Here are some points, one per row:
[ -46   12   25  -91   20  -51   12  -17   68   19   -3  -16   -1   29
   26   79 -127  -32   68    6   32   84  -78   20   -1    3  -35  -41
  -26  -18    0   22   -6  -24  -28   25   -9   31  -17    6  -17  -15
    1  -15    2   16   60  -20]
[ -14   79   21    7  -46    5   47   32   11  -18   14   44  -76   17
  -11   52   37    2  -19 -127  -32   52   -7   18   23  -18   74   -3
    3  -38   55  -30    0  -43   -7    0   33   22  -16    4   12  -12
    0    0   28   29   37   92]
[-39 -15  22  27  45   6  65 -48  41  84 -37 -75 -44   0 -24   7  55 -24
  -9   9 -62 -78   7 -29  22 -26 -80 -46  14   4  15 -25  66 -38   3   2
   5 -17  -2   9  19 -29  35  24 -41  11  16  32]
[ -21  -24  -27  -70    5   49  106  -67   -1   33  -36   -2   20    9
   -3  -16   36  -55  -11  -34  -26   67   51    7  -17   34   47   36
   24  -46   40   43 -104   38   16   -3  -23   -2   -6  115  -26    3
   23   29  -26   -5   -6  -61]
[ 23  46   8  44 -39  27  66 -26 -75 -20  65  36  -9  56  80  32 -51   2
 -21  -9 -30  38 -25 -83  20 -66 -36  33 -14 -22 -38 -10   7 -21 -37  77
 -14  12  24  26   3  36  52  15 -51 -38 -66 -23]
[  56    7    1  -19  -44   52  -87   55   -4  -66   34 -111  -21    9
    5   -1   16   55   12    8    0   -8   13  -23   40  -49   54  -94
  -44    7  -10   25   -4  -25   40   40 -107   36 -100  -14  -43  -34
   45    2   -8   41   16  -41]
[   8   11  -36   33   -9  -21  -21   48   32   69   39   17   42   16
  -44    8  -30    4 -109   16  -48   35   28  -18  -15  -23    5   26
  -16    4   20   37    0   38  -33  127  -22   18   28  -43   12    0
  -42   31  -29  -28   89   23]
[ -20   14   74   55  -12   12   -8  -59  -25   16   35   11   -8 -127
  -24   -8  -43   25  -19  -45  -12   14  -31   41    6   -9   -2    0
  -28  -26  -23   22    8   84   75   30   71  -55   18   36  -21   25
   17  -44  -25   15   10  -28]
[ -24  -65 -127   16  -17  -75   10   26  -56  -45  -30  -40  -28  -21
  -11   25    8   25   27  -28  -26   12  -79   -3   16  -29    2  -22
   -5   56   -6   42   -7    7   -8  -21   60   13   35    5  -17    9
   -3   20  -67  -19    2   -9]
[-60 -16  79  -6 -16 -14  -7 -30  -5   5 -22   7   2  17  23 -14  14  39
   9 -17  16  26  15 -19   8 -16  18   3 -17 127 -14  27  -7  33   8  -9
   0   1  -5  43   3  -5 -16  35  13 -45  14  -7]
[   7    7  -14   27  -26  -13   19  -46   25 -111  -30    5   16  -21
    9  -53  -69  -51   17   21   22 -109   26  -68    4   -3   -4   22
   17   -4  100   10   51   38  -18   10   20   29  -23   32  -40   -1
  -31  -57   17   -3   16   38]
[  29  -10   29  -53   39  -22    8   60   37    4   32  -24  -35   51
   28   12   -2   -3   -5   -6   30  -51   32   51    1   12   43   18
   11    1   -8  -27   18   28  -32   10  -38  -80   54  -39 -127   95
  -24   20  -63   25  -20   37]
[ -89   45  -13   35  -13  -28  -11  -31  -26    7    9   -1   -4   -4
  -89  -65   31    0  -38  -34  127   13   -9   47   18  -29  -22  -42
  -26  -17    8   41    8   -4 -114  -73  -42   15   12   26   16   14
   -4    9  -10  -12  -27  -54]
[ -13   17    6  -36  -12  -46  -30  -33  -15  -20    8   23   54    5
   -5   -5   24  -19  -12   12  -43 -110   -4   60   15   24   40   71
  -22  -21  -92   50   37  -75   -5   17  -11   13  -44   18  -40  -97
   20   35   23   10   -4    7]
[ -8   8 -32 -35  -7  31   5  46 -58  43 -17  69  -8 -29  62  10  -1   9
 -24  43  73 -36  55  34 127  37 -49 -24   5 -13 -14 -23   0  61  34  -1
  54  43 -39  10  -1  11 -17  38  -8  21 -17  49]
[ 21 -18 -15   2  16  27   9 -50  10  -8  63 -25  59   2  14  35  95  11
 -25 -16  56   8 -51  34 -64  18 -66  36 -69  22  60   3 -16  17  21  23
   2  66  29  33  13  -1 -33 -69 -14   5 -56  67]
[ -14   -9   34   97   -7  -51  -16   11   20  -46  -18   -8  -21    6
   38   -8   36  -24  -43   45  -28   11  -17   25   40   35  -42    0
    2   -3   19   22 -127 -110   47   -3  -17  -10   43   27   -5   61
  -24  -18   33  -25   56  -24]
[ 44 -12  45 -85 -84 -35 -65  77  97  25 -20  -2  36  40   0 -39  -1  41
 -39 -14 -43  -9 -12 -18  28 -21  -9  -7  16 -16   4 -24  33 -20  -9 -30
  68 -16 -15  16  63  47  70 -54 -70 -70 -28  18]
[ -2  12  16 -44  35  -4  -9 -31 -70 -31  14 -41 -25   2  16 -15  15 -40
 -81  56   4  96 -25 -43 -22 -19  41  -3 -23 -21 -56   5  31   4  18 -60
   2 -39 -17 -14  42 -14 -68 -40 -50 -16  69  88]
[ 12   0 -46  29  77  48 -45 -52  41  16 -19 119 -17  41   2 -58   4  83
  34  47  -3  58  24  14   5   5 -25  20 -10   1  25   5  47 -54   9 -28
  29 -21 -23   0 -70 -37   9 -37 -33  21   0 -23]
[-13  48 -37 -17  67  37   7  63  -5  29  20  88  58 -19 -18 -12  -1 -51
  69 -46 -15 -64 -71   6 -26  -8   0 -25   7  27  31   8  25 -31  73 -19
 -70 -70 -39  15  55  30 -24  18  -7 -27 -15  -2]
[-41   9 -26  37  58 -11  -9  -3  29 -17  27  -9 -30  81 -43 -17 -29 -17
  37 -44 -45  -2   6  38   7  67 -31  23 -19 -19 -73  45 -55  97  -4  33
  17  -2 -15   1  65  18   7 -53  40 -29 -13  28]
[ 50 -32  29 -25  -7  51  -7  23 -38 -60  -2  21  18   4 -55 -23  13 -67
   6 -26 -82  33  38  44   1  15 -63 -70 -33  20 -27 -73  48 -37 -51  20
  44   1  25   7 -19   1 -73  35  21  -2 -28 -45]
[-13  30 -22   7 -45 -25 -31  35   9  -7 -28 -16 -17 -27 -43  44  24 -94
  15  17  56  65  31   9 -56 -34 -51  70 -49  21 -22  -6 -14 -12  33  30
  29 -53   1 -53 -15  -4 127  37  17  -3  12  18]
[-17 -15  28 -14   0 -97  88  70 -13  31  61  -8  -8 -52  12 -92  28 -28
  36  40   5  66  20 -29 -23  20  13  12 -25   5  -4  37  24  -9   5  24
 -34  56 -13 -21  11  23  -1 -39  67  46 -52 -43]
[  6  14 -41 -19 -53  47 -10  15   2  56 -20  28 -25  46 -32  19   5   0
   5 105 -14 -76   8 -38 -55 -61   3 -70 -21 -16 -21  16 -37   4  -8 -15
  38 -68  31  68  -4   7 -26 -51  85  46 -30   0]
[  22  -12    1  -11  -61   33   -4 -127  -21   39  -35   47  -13  -21
  -19   13   20   -8   10   -7  -16  -25  -11  -40  -14  127   13  -58
    7    7   27   33  -19   -9  -18    0   -1  -19  -35 -127   24   47
   -2    3  -25   15  -58   11]
[  40   16    4   32   10  -16  -11   -5   58    0   30   -5  -14  -28
   21   82  -61  -26  -59    4  -76   21   22    7  -37  -15  -30   38
  -20    7  -15   13   -5   38  -25 -127  -46   56  -20    4   15   26
   -1   65   30   25  -20   22]
[ -3  18  45  17   1 -47 -48  89  12 -29 -89 -20  44 -49  -3  74 -37  25
  33  44 -17  15  70 -31  31  -7  50  -6   7 -12  16 -44 -55 -39 -33  21
 -60  -4 -12 -11  22 -89 -40 -15 -78  16 -44  19]
[ 65 -67  81  39   8   5  75  41   7 -19 -27  16   5   1 -85  -5   0  62
  42 -12  38 -25 -35 -14 -18 -50  -6  21  52 -29 -28  13 -29 -20 -10   1
  35   5 -85 -25  12   5 -42  55 -17  24  11  26]
[-75  -4 -29 -11 -30   4 -16 -40 -15 -17  53  -3  11 -13 -18  -2  16  32
   3  18  -9  48  15  32 -50  -5 -16 -21 127 -13 -31  20  14  18  49 -13
 -35  39  53   6 -34  -6   2  -7  42 -36 -25  44]
[  34   29   42   -2   31  -31  -90    9  -45   25 -112  -26  -19   44
   19   21   16  -50  -30  -40   -4   33  -75  -13    0  -14   -5   66
   85  -25    6   -8   37   35   42   31  -12   39   24    5    9   21
  -25   -2   34   40  -39  -54]
[ 47   4  50 -31  59   8 -34  16 -52  50  32  11  11  -4   7 -72 -11   5
  50  22 -49 -46 -39 -30  53 -46 -12 -14 -12 -23  41 -18 -69  21 -29 -34
 -19  21  71 -53 -17 -67  57  31   7  -4  31  40]
[123  -2 -45  38   8  38  -6 -13  -7  72   3 -27 -56 -49  31 -33 -41 -15
  29 -40  98 -42  31 -21 -42 107   6  24  26   7 -33 -29  12 -39 -16  -7
   3  -6  26  86  14 -45 -18 -25  29 -55  13  27]
[ -19   -1  -48   22   -6   -2   20  -46  -21    5   18   -4   12    4
   -9  -36   31   45   18   29    6  -45  -17   22  -33   36   53   10
    7    5    1 -127  -21   29   15  -13  -13   14  -59    0    0   40
   29  -26    7   18   80  -75]
[-23  26 -20  -1  -8 -11   6 -33  83 -30 -70 -32  29 -51  65 -33  45  82
  40   1  13  56 -19  -2  17 -18  20  10 -59 -35 -43   5  32  44 -30  10
 -21 -35  48 -26  24  21 -21  52  97 -18 -14   6]
[ -62 -127   13   23  -15   85  -49   49   58   -9   68   17  -16    3
   43   29   17  -52   28   -6   25  -32   28  -40   20  -17   77   10
  -10  -40   -5  -15   36    0   -1  -18   21   35   36  -45   38  -39
    5   28   -4  -15    4  -66]
[  62   22    9  -49   41   21   55   32    5  -77  -13  -15  -59   10
   36   17  -25   56  -44   49   26  -47   17   67  -27  -30   15    8
   41   25   42   22    1  -10   -7   34   15   -9    4  -91   62  -82
   26   -4  -23    6    8 -102]
[-30 -38 -13  31  37  11  17 -37 -94  -1   4 -48 127  60   0  47 -41  51
   1 -34  33 -45  69 -11 -16  62   7 -11 -11 -22  53   7  45 -15  35 -63
  46 -62  21 -11  -8  38  12 -28  57  18  20 -18]
These points spread out most along one direction. How far along it is each point below, from 0 to 99? The average is 50, and the first point in the table lies past the average. One standard deviation of the points above along it is 16.
[-41   9 -26  37  58 -11  -9  -3  29 -17  27  -9 -30  81 -43 -17 -29 -17
  37 -44 -45  -2   6  38   7  67 -31  23 -19 -19 -73  45 -55  97  -4  33
  17  -2 -15   1  65  18   7 -53  40 -29 -13  28] 33
[ 21 -18 -15   2  16  27   9 -50  10  -8  63 -25  59   2  14  35  95  11
 -25 -16  56   8 -51  34 -64  18 -66  36 -69  22  60   3 -16  17  21  23
   2  66  29  33  13  -1 -33 -69 -14   5 -56  67] 27
[-17 -15  28 -14   0 -97  88  70 -13  31  61  -8  -8 -52  12 -92  28 -28
  36  40   5  66  20 -29 -23  20  13  12 -25   5  -4  37  24  -9   5  24
 -34  56 -13 -21  11  23  -1 -39  67  46 -52 -43] 48
[-60 -16  79  -6 -16 -14  -7 -30  -5   5 -22   7   2  17  23 -14  14  39
   9 -17  16  26  15 -19   8 -16  18   3 -17 127 -14  27  -7  33   8  -9
   0   1  -5  43   3  -5 -16  35  13 -45  14  -7] 46
[ 50 -32  29 -25  -7  51  -7  23 -38 -60  -2  21  18   4 -55 -23  13 -67
   6 -26 -82  33  38  44   1  15 -63 -70 -33  20 -27 -73  48 -37 -51  20
  44   1  25   7 -19   1 -73  35  21  -2 -28 -45] 54
[  34   29   42   -2   31  -31  -90    9  -45   25 -112  -26  -19   44
   19   21   16  -50  -30  -40   -4   33  -75  -13    0  -14   -5   66
   85  -25    6   -8   37   35   42   31  -12   39   24    5    9   21
  -25   -2   34   40  -39  -54] 55
[  40   16    4   32   10  -16  -11   -5   58    0   30   -5  -14  -28
   21   82  -61  -26  -59    4  -76   21   22    7  -37  -15  -30   38
  -20    7  -15   13   -5   38  -25 -127  -46   56  -20    4   15   26
   -1   65   30   25  -20   22] 55
[ -46   12   25  -91   20  -51   12  -17   68   19   -3  -16   -1   29
   26   79 -127  -32   68    6   32   84  -78   20   -1    3  -35  -41
  -26  -18    0   22   -6  -24  -28   25   -9   31  -17    6  -17  -15
    1  -15    2   16   60  -20] 60
[-75  -4 -29 -11 -30   4 -16 -40 -15 -17  53  -3  11 -13 -18  -2  16  32
   3  18  -9  48  15  32 -50  -5 -16 -21 127 -13 -31  20  14  18  49 -13
 -35  39  53   6 -34  -6   2  -7  42 -36 -25  44] 34
[   7    7  -14   27  -26  -13   19  -46   25 -111  -30    5   16  -21
    9  -53  -69  -51   17   21   22 -109   26  -68    4   -3   -4   22
   17   -4  100   10   51   38  -18   10   20   29  -23   32  -40   -1
  -31  -57   17   -3   16   38] 42
[ -21  -24  -27  -70    5   49  106  -67   -1   33  -36   -2   20    9
   -3  -16   36  -55  -11  -34  -26   67   51    7  -17   34   47   36
   24  -46   40   43 -104   38   16   -3  -23   -2   -6  115  -26    3
   23   29  -26   -5   -6  -61] 24
[-13  48 -37 -17  67  37   7  63  -5  29  20  88  58 -19 -18 -12  -1 -51
  69 -46 -15 -64 -71   6 -26  -8   0 -25   7  27  31   8  25 -31  73 -19
 -70 -70 -39  15  55  30 -24  18  -7 -27 -15  -2] 43
[ 44 -12  45 -85 -84 -35 -65  77  97  25 -20  -2  36  40   0 -39  -1  41
 -39 -14 -43  -9 -12 -18  28 -21  -9  -7  16 -16   4 -24  33 -20  -9 -30
  68 -16 -15  16  63  47  70 -54 -70 -70 -28  18] 74
[ -20   14   74   55  -12   12   -8  -59  -25   16   35   11   -8 -127
  -24   -8  -43   25  -19  -45  -12   14  -31   41    6   -9   -2    0
  -28  -26  -23   22    8   84   75   30   71  -55   18   36  -21   25
   17  -44  -25   15   10  -28] 30
